Rotation paths and how fast each direction turns (degrees each step)
Each turn is a multiple of 5 degrees from 10 to 175, or 0.
Each row of a path follows its step; steps can be skipped.
path 1
step 1: -35  21  5  12  7  -10  -26  11  17  10  -21  -4  14  22  13  28  -8  0  30  14  -1  6  -23  -25  31  18  -8  -12  -26  18  -1  2  5  4  1  20  -3  -33  -18  23  16  -1  -20  -8  3  -3  0  -25  4  31  18  -35  0  18  4  -48  9  1  24  -17  -12  -15  3  22  -7  0  -6  41  30  35  15  14  -20  -10  22  -4  10
step 4: -22  -13  20  -16  -13  -11  -21  21  12  3  -4  42  -5  13  -19  1  18  -3  10  -22  -18  31  2  -1  1  28  -13  3  18  20  5  -7  -9  4  -18  -3  12  -23  -9  9  9  4  -14  -4  -26  -10  16  -43  33  50  17  25  -21  -6  -4  32  34  -14  5  -14  -4  -20  -8  2  26  33  3  0  21  -13  -9  21  30  -9  13  11  -21
step 6: -22  -2  15  -23  -25  -8  41  -21  -39  8  10  19  -1  -1  12  20  -10  3  15  -4  1  -4  0  6  16  -8  4  -3  0  -21  -13  16  -4  -6  -16  11  5  -14  21  1  -12  -9  -10  15  2  -35  18  -30  15  29  -17  -36  0  7  -37  -15  -3  9  40  -6  9  -13  21  -28  3  7  37  53  5  20  -7  -6  -7  2  19  4  -32
step 15: -10  15  -13  -7  -6  -2  -29  39  2  -11  11  -5  4  -4  11  14  17  -6  -24  19  -10  28  -21  39  17  35  25  -2  -10  20  -8  -24  -13  21  -1  -2  -7  -49  -15  4  -1  -15  -5  0  -14  -34  11  6  -25  41  -22  -6  -10  7  -44  -12  9  -7  45  -17  0  -15  -2  11  20  7  -26  27  8  22  6  2  -7  -7  -1  5  5
step 17: -34  4  32  2  -24  -12  20  -6  -16  -14  -17  4  11  -28  0  11  -21  -19  15  6  37  22  -5  29  -18  10  40  16  14  -23  10  15  10  -9  -1  -11  3  -7  22  -24  12  3  -15  -35  -25  -5  31  -2  21  36  20  -11  -14  7  -18  15  -18  -33  7  -32  -9  -13  8  -3  8  9  3  -1  -14  -4  6  8  32  -9  -11  39  -8
step 18: -60  -7  -4  -29  6  1  -5  -27  -3  6  7  26  -16  5  -2  32  19  -10  6  25  -23  4  -13  25  -1  1  8  25  -30  -4  -18  -20  -4  -25  5  -4  3  3  -5  6  12  -3  -20  1  -6  -47  -16  -28  17  26  18  30  -2  15  -4  1  31  9  9  -8  7  -29  -12  16  -7  15  22  7  20  -40  -28  10  -12  -15  4  -8  -18
step 22: -15  9  5  11  -17  -28  -40  10  -8  3  -7  -26  -5  14  -9  3  0  -12  5  -28  5  -3  -9  24  14  -18  14  15  9  15  10  -17  24  18  19  -6  9  -1  -21  7  -22  15  23  6  -27  12  28  -3  -15  33  3  -18  -47  -9  38  -10  9  -19  -5  -39  -11  -22  27  28  -12  27  0  28  24  -9  -5  11  7  12  4  40  -7
step 25: -4  -19  16  -15  -27  -11  12  0  -44  -2  0  7  -24  0  8  4  12  -35  30  -19  -31  -13  -13  24  -37  -15  16  17  17  -26  22  13  17  1  0  17  13  -17  13  -27  4  5  -9  -15  -10  17  18  -30  11  34  11  -13  -15  18  -13  -12  10  -12  15  10  0  10  11  10  43  -14  31  23  -3  -14  -5  -1  -3  -5  9  5  -49
Directions:
2  -2  1  6  -2  0  -5  11  -1  2  -6  -8  -2  5  3  -6  -3  0  -7  4  3  -5  -6  3  2  3  -3  3  -2  2  4  -2  -5  -4  6  -2  1  2  -4  7  6  1  1  1  1  -4  2  0  -6  5  1  0  -7  -6  5  -6  -1  -5  9  -2  -2  -1  2  -10  -5  -2  -8  -5  2  6  -2  -5  6  8  -5  0  2 => 55
-4  4  -9  3  1  -4  -5  -3  4  -6  4  1  9  3  5  -7  7  4  -5  6  -6  -6  1  5  -9  -5  4  0  -2  5  1  -3  3  0  1  1  3  1  9  1  -9  3  3  0  0  2  -2  -3  -4  2  -1  2  -5  5  2  2  -2  -4  12  7  3  2  0  4  -1  -1  7  3  -3  3  -7  -5  -2  1  4  5  -2 => 110
1  -11  6  -5  -6  2  -1  -8  -1  -1  7  2  3  -7  -3  -2  -6  9  3  1  2  2  -1  0  -1  -2  7  -5  2  -12  -9  0  -3  -1  7  8  -2  -5  0  2  -3  2  2  -2  4  2  0  1  -4  -2  8  3  4  -5  3  -5  0  -7  5  -1  2  3  1  -8  -4  -2  -5  0  -6  0  -7  4  2  -3  3  3  -2 => 100
0  -2  -5  5  3  3  8  -1  1  -1  -5  -1  2  -3  -1  -4  4  4  -5  1  -7  0  5  9  2  6  1  8  -4  4  -1  3  0  8  0  -8  -7  -5  -2  2  -2  -4  0  -2  8  6  0  -4  6  5  3  6  2  -3  -4  -11  -2  1  -1  -5  10  4  -5  2  -3  -1  -5  0  -2  -9  1  5  5  0  5  -5  -4 => 135
1  -7  2  -3  3  -9  0  0  -1  6  3  -3  -6  -4  -3  8  0  -1  -3  1  6  -7  3  4  -7  9  -7  9  4  7  -1  1  -4  -6  -5  6  6  -1  5  1  1  2  5  -2  0  2  -1  -1  3  0  7  5  0  6  -4  3  -6  -5  1  -2  -6  -2  -1  0  -1  9  5  -4  -5  -8  -4  3  5  2  -3  -2  0 => 55
-3  4  -1  -6  3  6  3  -2  -2  -7  -2  -5  6  -6  4  5  0  10  3  2  3  4  -2  1  -4  0  3  1  -5  4  1  -2  1  2  -3  -3  -2  -6  7  5  4  0  5  -3  2  1  3  5  -4  4  -4  -10  -3  -3  8  2  -10  -5  -5  -4  -6  -3  3  2  -1  6  -2  8  -5  5  6  7  3  5  -1  -4  7 => 155
4  3  -3  -4  -6  4  5  1  -4  -4  10  3  -5  2  2  -1  7  1  -4  2  -1  -1  2  3  2  -5  -2  8  -8  0  -4  -5  -2  -8  -4  0  -5  11  -4  3  4  -4  2  3  -4  -2  0  3  -5  -5  -6  9  10  0  0  -1  2  -9  -5  1  -4  1  2  4  -8  -1  -1  0  1  0  0  -1  3  -7  4  -3  8 => 135
path 2
step 0: -28  -38  8  -25  14  -23  -15  9  -14  -14  -29  36  4  14  -2  -25  17  -7  -24  -41  -18  17  0  -17  3  -2  -10  -8  20  5  -12  25  -16  26  -16  -37  -10  8  10  33  -9  7  35  -14  3  -6  -38  -28  15  0  4  2  6  4  9  -40  4  40  22  -18  3  27  8  -34  16  1  -33  4  18  7  4  3  2  -32  21  -10  -5
step 3: -8  0  -27  -6  6  -29  22  32  -37  10  24  42  -11  9  -8  15  7  36  -10  -32  -15  19  10  15  -53  -17  -4  4  -7  6  3  4  5  16  19  -17  21  -17  15  -5  9  -30  33  -1  20  -6  -24  2  35  26  -3  2  40  -7  24  -2  -7  -8  40  1  27  -1  1  -10  -16  -19  4  -12  39  -3  -2  11  17  2  30  0  19
step 4: -12  -34  -18  3  29  -4  22  -3  -24  -3  -45  16  -8  -2  -15  -5  -17  1  -5  -26  -2  15  19  -31  22  -21  10  0  -28  -3  35  -10  -53  17  24  -7  -30  -8  17  -24  8  -12  3  27  0  0  -28  -4  14  33  -20  -9  -2  -12  9  -38  -15  -26  4  -29  30  14  12  17  -9  -3  11  1  -18  -2  -17  -8  -11  -23  -35  -23  14
step 12: -12  2  -50  -1  19  -7  21  14  3  -33  -12  5  -14  -20  33  -19  -10  -7  24  -22  -6  13  39  -35  33  -5  -1  8  -16  -1  18  14  -12  11  36  28  -13  3  8  -3  16  -6  41  -19  17  -3  -15  -24  7  19  -10  20  -5  22  -3  -16  19  -13  10  -1  4  40  21  -20  14  9  -11  5  -26  -5  5  17  -9  -39  3  -43  -30
step 13: -6  -13  -12  -19  14  -32  -15  9  8  -3  -5  -14  16  15  21  -7  33  -10  -2  -8  -27  -4  -22  -13  -17  11  6  -25  19  -16  32  23  -14  43  -1  -14  -44  48  -25  16  0  12  -3  -15  12  0  -10  -15  29  9  4  52  -10  -21  -15  -26  40  -12  17  -13  0  23  6  25  -13  -5  -12  -15  18  27  -6  -12  28  3  21  -11  -13
step 15: 18  -25  1  -27  23  -40  14  23  -37  -3  -34  20  20  -21  -6  3  -11  -15  13  -25  -28  3  28  -5  1  -14  16  -6  -16  25  -7  -11  -22  11  23  -22  13  -16  -11  22  10  -17  -18  -34  49  -14  -19  -36  -7  -6  -4  35  -11  -11  -2  -40  -4  2  -1  -4  20  20  9  -21  -36  -38  -9  -12  -3  -9  -10  22  -13  -10  -2  1  7
step 24: -25  17  -33  -9  23  -21  12  45  -12  -5  -11  -13  11  7  -2  3  -28  -2  31  5  -7  4  -6  -8  -24  1  6  -9  23  -7  58  13  8  17  3  29  -39  4  -9  6  -13  40  8  -32  2  -23  5  25  2  39  -3  13  -12  4  -13  -8  24  -8  -34  7  45  9  -7  -17  0  19  -1  0  -20  -10  -20  -12  8  -2  38  -13  17
step 25: -39  -10  -66  -16  0  -5  -10  1  0  -31  11  2  9  23  52  -17  7  24  -30  3  3  32  12  1  -22  9  14  16  8  1  1  4  -10  22  -28  14  -10  17  -3  -8  -3  10  22  -33  18  -33  -24  -14  19  1  26  1  -10  -2  16  -29  3  15  10  -19  6  23  17  -5  0  -4  4  -10  5  -22  43  19  -11  6  -6  -38  -15
Directions:
3  -4  3  -4  2  -2  10  3  6  -5  -6  0  2  -3  4  1  -1  -1  -4  -8  9  -6  -1  -4  -5  0  -7  -2  5  -2  2  -5  3  4  3  3  3  -3  7  -1  0  2  2  0  5  -3  1  3  -5  -9  2  3  -2  6  4  2  -4  6  -5  -4  -1  6  3  10  4  0  -10  0  4  -12  -2  5  -2  0  3  1  -5 => 145
-6  4  1  -2  0  -2  1  3  -4  2  -4  0  0  -3  -10  10  5  0  11  4  6  -4  1  -1  5  -2  -10  -5  -5  1  3  -4  -1  -2  2  0  -4  3  -10  1  -2  5  0  -1  1  -3  -5  7  -6  -1  -1  -1  -13  -4  -4  -2  2  -1  3  -1  -1  0  10  7  -3  -3  1  3  1  -1  7  -3  8  -1  -2  0  -1 => 130
-6  -1  4  -1  5  1  6  10  -3  8  -1  -2  3  -8  3  3  -1  0  -8  4  -7  1  -5  1  0  0  6  9  -1  -1  4  -13  1  1  8  0  3  0  -7  1  0  -1  -1  -1  10  0  7  3  -2  3  -1  0  -3  -1  1  4  2  0  0  0  -2  5  -3  1  -3  4  8  1  5  9  -1  0  -4  0  9  2  -7 => 155
1  0  -5  3  -3  -2  3  -6  2  4  9  0  5  -6  -3  4  -4  5  2  -4  -1  -8  12  3  -2  -8  -1  5  -6  -7  2  2  6  -6  -2  4  -1  1  9  0  3  4  5  0  3  0  -2  0  7  0  11  -3  -4  0  4  -3  6  -3  3  0  -5  3  -4  4  -7  2  0  -4  5  5  0  2  -1  -2  -1  -9  -5 => 80
1  4  2  4  2  1  -2  9  1  0  5  0  6  5  -1  -4  -2  2  0  -2  1  1  -2  -2  2  2  -11  -3  3  -6  1  4  -2  3  4  -1  2  6  -7  8  1  2  -6  -3  6  -8  -3  -17  1  -1  -3  -5  -1  -2  4  8  6  -4  -1  -3  -5  0  -1  -5  -1  8  -3  -2  -4  -2  -1  8  0  2  -6  -4  -5 => 25
-1  -5  -1  -6  -2  6  -10  -5  7  1  -7  5  3  2  3  -8  3  4  -2  2  -2  -3  -4  -2  2  -8  -2  -10  4  3  -1  -2  2  1  5  0  -4  1  0  -6  -2  -3  -3  5  1  -2  -3  0  4  3  4  -4  -1  5  -5  3  3  6  11  -4  -1  11  -1  7  -3  9  2  6  -2  6  0  -2  0  3  -3  0  -1 => 85
